In the rows, zero is written as 128.
One turn or mirror swaps these rows in pairs. Which row does each one swap with?
The rows were stretched afterwards, more along some directions than others.
gudoz: [162 156 115 148 132 154 116 149 116 143 115 117 136  85  82 123 148 118
 133 152 155 104 137  75  99]
ligom: [126 140 130 128 176 112 110 134  92 164 146 153 181 122 139 121 141 149
 111 165 126  94 101 120 119]
liko: [ 83 141 149 157 104  91 156 157 140 107 138 131 127 137 125 117 112 132
 167 159  80 151 161 104 123]
Dudi: [ 92 137 136 137  98 110 157 158 138 112 136 128 126 126 120 115 117 120
 160 148  79 143 159 114 110]
Reses: [ 91 124 154 150 110 109 160 152 130 133 136 123 134 135 126 113 111 116
 178 169  85 147 159 105 121]
Tono: [123 109 132 134  88 100 111 143 133  80 115 134 119 143 130 156 139 108
 138 143 138 136 107 109 133]
gad: [ 92 149 131 115 113 129 160  99 154 158 119 107 121 102 117 130 135 106
 154 139  80 110 143 119 130]
Nozu: [ 98 150 119 118 118 156 143  97 126 138 130 137 120 118 123 109 129 147
 105 131  95 131 151 136 133]
vafu: [139 149 114 104 161 115 103 126 105 141 148 142 173 110 124 134 140 140
  96 163 114  82  90 120 111]
diziv: [ 87 128 160 139 108  96 151 158 142 118 155 118 154 137 125 117 114 119
 160 157  83 156 157 119 130]
repa: [153 119 121  95 108 173 111 137 142 130 122 118 126 127 121 152 120 132
 111 113 161 147 133 105 108]
Vibo: [158 125 141 101 139 118 146 139 140 116 131 137 132 133 126 117 103 136
 129 130 100 132 149 121 137]
Lem: [ 88 130 155 154 106  94 164 148 145 104 140 142 126 130 130 110 118 121
 172 181  99 156 154 110 129]
butut: [ 95 140 149 140  98 106 159 142 144 101 135 118 118 143 124 107 109 114
 175 166  83 150 154 133 121]
Niled: [ 95 151 123 113 126 154 143  89 140 124 120 139 112 124 127 105 121 142
 110 141  93 129 143 148 131]
vire: [146 170 104 173 132 112 111 126 114 124 114 138 123  97 109 115 139 130
 133 131 112 133 121 116 134]
sapib: [166 170 134 148 140 139 127 146 123 126 120 118 125  84  81 121 149 113
 137 152 164 116 136  84 108]
Zed: [127 131 118 138 149 160 124 126 134 144 156  91 154  85 109 161 164 128
 128 147 112 143 137 114 105]
melov: [103 132 134 122  92  84 113 137 147  66 118 126 117 155 129 142 134 101
 145 157 129 135 106 123 133]
gog: [160 162 138 147 141 135 129 146 113 158 136 138 132  77  85 138 161 136
 122 161 174 105 137  87 111]
Zuv: [117 127 105 134 159 168 123 135 135 150 160  93 160 103 111 150 160 126
 125 144  95 146 134 118 106]
Gulu: [154 182  97 153 119 150 121 111 122 111 107 112 116 101  96 114 120 133
 130 123  91 143 132 119 129]
pove: [ 91 121 174 128 118  53 121 142 152 159 160 141 186 128 120 129 136 113
 162 140 115 150 142  97 146]
zapap: [125 134 112 130 154 152 121 126 135 143 158  90 154  81 115 154 166 114
 140 160 108 148 128 118 107]
tate: [180 127 148  99 148 127 125 145 113 135 138 138 131 123 128 120 108 136
 121 129 138 105 141 118 139]
Mose: [ 80 143 173 149 115  90 159 138 148 117 145 104 122 160 122 104 104 106
 173 150  85 151 156 133 136]
Zozez: [113 121 140 141 101  95  96 148 136  85 121 126 130 136 126 155 138  97
 138 138 134 131 109 124 136]
gasaz: [153 165 143 144 142 137 121 140 116 143 123 123 142  98  88 111 147 112
 144 152 167  93 136  91 111]
Gosiz: [ 99 152 115 116 126 167 142  99 134 125 128 129 119 125 122 117 124 151
 101 139  80 133 149 143 131]
zato: [ 95 107 108 133 126  96 107 140 140 171 137 144 179 134 136 120 132 148
 112 149 152 102 127 145 154]
Sopit: [ 97 159 106 102 113 150 163 109 146 158 119 132 119 101 118 115 134 120
 136 113  82 103 149 109 125]
Fabi: [110 125 106 106  87  81 128 122 138 138 145 141 132 117 151 141 131 126
 152 131 155 116 140 109 126]
Kipe: [ 94 179 139 143 106  64  99 134 143 119 134 136 136 119 131 129 135 110
 170 117 128 114 134 149 131]
Pumob: [105 131 164 117 116  57 115 139 152 151 155 146 180 126 122 119 126 100
 166 134 121 146 136  89 137]
gud: [102 100  87 122 119 109 102 144 131 163 138 139 173 129 133 133 137 144
 103 131 150 104 132 149 146]
sabuk: [102 145 117 107 114 163 141  89 134 118 120 123 106 120 123 112 127 143
 104 135  89 131 145 139 125]
fep: [139 130 110  97 170 130 116 140  76 168 150 142 173 100 139 129 149 139
  99 153 104  67 105 104 121]
Depit: [173 130 149 114 174 131 132 152 112 147 139 130 147 127 122 111 112 142
 122 130 126 109 136 109 136]
dab: [135 186  94 160 101 110 121 120 128  96 115 131  91 129 113 116 121 129
 140 114 108 146 142 137 139]
fusos: [148 167 140 147 138 125 112 127 125 131 110 117 140  97  77 124 159 121
 132 162 173 116 132 105 108]
Napeb: [160 161 132 141 130 142 120 151 114 148 121 119 133  86  74 129 155 128
 138 159 158 108 131  71 102]
bita: [170 132 128 102 148 129 141 140 126 130 132 124 134 128 121 108 113 133
 129 129 115 132 143 127 128]
foli: [151 114 114 103 100 158 110 138 142 118 127 126 122 123 119 156 119 135
 108 126 163 152 146 107 117]
ratom: [106 114 137 119  90  66 103 138 138  64 116 132 126 142 128 151 133 102
 136 148 120 126 117 112 133]
Soref: [143 125 123 101 102 158 123 133 145 127 129 122 120 126 123 151 123 143
 112 121 170 157 141  97 115]
gozul: [ 94 108 107 122 123  95 101 131 135 173 138 136 176 139 134 131 128 142
 108 140 141  99 124 160 151]
dal: [104 191 139 130 111  82 116 125 135 113 124 137 118 100 128 128 142 116
 162 121 129 102 134 142 122]
Migi: [105 152 115 121 121 160 151  97 136 118 130 143 109 126 135 102 120 151
 101 136  85 134 145 138 128]
kodav: [123 132 102  84  96 112 130 138 126 147 160 145 125 120 149 136 131 112
 134 105 136 106 144  88 121]
Kise: [158 129 142 114 127 107 143 130 139 130 122 127 136 132 123 122 111 146
 147 145 124 138 147 123 132]
nebek: [110 154 133 117 130 165 146  86 134 120 124 128 104 127 125 109 118 146
 107 135  91 133 144 145 129]
luvu: [132 142 122 114 167 121 114 135  87 170 146 136 184 109 130 125 143 123
 123 156 112  87  99 106 123]
bev: [150 172  93 162 127 135 119 121 116 116 105 133 105 123 114 110 133 139
 125 115 118 132 124 132 134]
Vak: [ 97 124 176 126 116  55 124 140 152 159 157 151 177 139 122 119 128 112
 156 147 126 149 135  82 141]
lomop: [149 107 116 102 104 175 121 137 136 137 120 124 117 120 128 154 121 147
 106 118 162 149 136  96 112]
vad: [150 178  93 157 129 126 113 115 113 112 105 117 124 105  99 107 123 132
 128 122 109 131 128 125 133]
kisu: [ 79 154 130 119 123 125 162  88 160 152 117 120 118 123 122 115 136 117
 154 146  82 114 138 128 132]
nof: [112 121 112  97  93  93 134 130 144 144 157 146 127 127 158 134 128 121
 146 117 147 113 140 110 127]
noda: [151 122 118 102  97 160 121 126 141 125 114 121 118 124 120 150 112 146
 107 117 162 152 138 110 120]
Kav: [158 127 117  89  99 162 127 134 144 120 119 121 103 118 121 153 124 127
 111 121 164 152 139 113 117]
seta: [119 113 126 125  98  86 103 154 132  83 119 144 131 129 138 151 149 106
 133 154 140 130 109 105 132]
nusus: [ 90 129 164 139 103  89 159 151 141 108 135 123 122 140 130 112 118 108
 173 171 100 152 149 116 115]
fala: [130 141 123 109 174 110 122 139  92 153 150 153 174 119 142 113 133 140
  99 156 105  81  99 115 132]
Naf: [ 84 156 112 111 106 132 164  94 158 155 120 119 113 108 122 122 142 114
 149 125  83 121 140 126 131]
kufav: [169 139 147  99 154 107 130 153 122 136 141 123 148 124 123 114 117 134
 128 132 123 107 137 117 131]
sati: [114 111 126 121  93  93 102 156 125  85 129 141 125 143 131 159 148 111
 119 126 133 123 107  96 125]
Piven: [144 131 112 108 157 114 103 139  81 146 144 157 166  98 135 130 147 143
 108 162 118  70  93  99 113]
kevos: [109 110 130 136  99  91 117 132 136  84 110 125 137 131 136 155 126 120
 128 126 125 132 108 121 139]
tomep: [ 89 144 147 146 107  97 154 153 146 103 140 128 130 131 125 101 121 112
 173 176  81 152 159 116 118]
femap: [ 99 193 145 134 118  78 117 133 135 138 135 143 131 110 128 118 141 118
 164 110 128 102 139 136 136]
petob: [101 123 136 139  93  90 118 136 134  71 106 134 118 141 134 144 147 112
 131 147 128 130 102 111 126]
sas: [111 119 115 103  91  84 126 125 130 141 155 140 139 112 159 147 130 122
 138 126 137  98 136 105 130]
fezu: [113 119 126 122  88  97 100 129 130  66 105 118 124 143 125 149 141 103
 134 141 131 115 107 111 126]
Tef: [131 178 111 165 113  98 114  95 130 101 104 133  94 133 118 113 129 127
 152 139 112 137 125 153 138]

Zed pairs with gozul
Mose pairs with kevos
Soref pairs with Niled
nebek pairs with noda
foli pairs with Gosiz
nusus pairs with petob

One turn or mirror swaps these rows in pairs. Which row does each one swap with?
The rows were stretched afterwards, more along some directions than others.
zolos: [101  52 147 117 164 138 146 127 109 170 125 125 108 147 134  91 150  67
 100]
pigi: [ 99  46 144 128 205 135 147 110  98 167 123 115  99 144 133  97 149  81
 117]
noki: [145 126  68 161 167  98 163 103 112 156 154  76 139 139 111 113 108 131
 145]
potiv: [ 94  44 155 117 203 139 143 116 101 160 127 120  92 136 140  91 151  78
 109]
siba: [122 148 166 104 147  97 148  78 139 110 106 118 169 142 134 165 188 122
 148]
bopul: [129 121 159 138 127 145  97 114 138 152 140 158  71 154 138 121 131 137
 132]
mirif: [ 95  50 143 121 198 131 143 110  94 158 120 117 100 141 129  97 136  75
 116]
mema: [153 131 140 118  95 100 121 110 129 149 147 137 165 143 127 115 195 110
 147]
nonip: [126 124 144 142 155  91 118  66 172 144 136 105  79 162 151 142 156 129
 151]
Tep: [134 109  92 164 127 102 141 145 156 129 132  86 134 109 126 123 112 131
 114]
Zafig: [133 194 120 116  80 109 124 130 146 106 126 134 133 123 111 135 103 147
 142]
nage: [144 154 125 108  35 146 143 160 159 127 103 148 186 173 106 141 151 111
 107]
bol: [160 139 116 164 156 101 109  73 124 112 137 111 146 125 139 171 159 162
 171]
Pul: [116 113 159 132 155 153 101 114 112 123 135 157  83 146 128 113  98 135
 131]
letip: [148 137 112 162 211 113 111  59 105  93 134 117 116 122 125 168 119 176
 184]
funib: [136 117 151 129 145 146  92 116 113 130 133 176  76 135 138 127 111 144
 139]
Dol: [145 208 105 128  72 115 128 142 147  94 116 126 162 129 105 154  95 162
 137]
reda: [131 125 113 110  48 147 129 171 149 142 104 138 166 177  98 120 143  89
 101]
Lig: [141 128  79 147 178 111 168 100  94 149 142  90 138 145 100 108 102 128
 140]
lutaz: [133 131 116 116  43 141 143 163 162 139 112 130 178 170 114 123 141  91
  96]
Voli: [109 123 157 110 155 149 107 120  94 114 128 161  97 156 118 108 101 131
 131]
Riki: [125 178 127 101  97  95 127 124 142 106 119 140 135 122 114 125 114 135
 135]
leze: [116 128 179  95 124 133 128 105 138 102  89 144 171 116 132 166 185 115
 134]
dedu: [125 108 152 123 154 145  95 107 109 120 124 171  76 141 131 112 112 135
 140]
tar: [140 129  85 146 164 106 163 106 104 140 145  88 145 141 116 105 119 125
 142]
Desob: [140 123  78 145 163 106 164 110  95 149 142  94 134 147 108 103 113 120
 136]
fum: [142 112  60 164 166  84 155 123 121 162 148  68 131 143 120 110 110 122
 132]
Guses: [136 111  90 155 127  94 115 145 152 137 136  99 117 100 130 131 103 132
 128]
kenov: [108 145 161  89 126 109 124  97 138  93  96 138 165 132 119 165 172 116
 150]
rozud: [150 201 103 121  75 113 122 134 153  89 113 130 163 117 105 150  90 157
 142]
kizo: [106  60 137 114 129 137 152 158 115 170 125 127 128 165 128  88 162  68
  90]
tena: [109 129 172  93 107 145 118 135 144  88  92 153 154 114 122 158 150 121
 124]
ruror: [122 156 137  95 103  93 119 125 128 140 132 137 121 137 118 110 133 115
 140]
Dazi: [151 202 102 128  65 144 132 140 148 102 109 138 161 137  94 156  99 158
 139]
tezoz: [160 149 108 165 184 111 105  65 115  99 136 123 123 124 132 181 119 185
 188]
tuv: [133 104  82 162 137 101 133 147 151 147 150  81 128 102 124 119 103 127
 118]
Tuk: [112  99 163 115 114 146 116 143 137  98  95 148 140  88 137 147 149 118
 117]
rifef: [110 119 174  99 112 143 113 140 136 102  89 152 152 114 129 158 157 117
 117]
dek: [112  74 141 114 121 128 156 139 139 172 119 117 148 173 127  91 166  57
  87]
moni: [135 109  61 157 147  80 152 125 132 160 160  62 131 136 113 101 111 117
 133]
Tama: [137 123 114 158 255 100 118  58  88  92 131  96 121 106 132 159 103 171
 168]
latan: [157 136 104 164 218 109 112  60  99 100 133 102 132 118 124 168 107 175
 172]

mema pairs with nonip
zolos pairs with noki
fum pairs with kizo
bopul pairs with bol
Tep pairs with reda

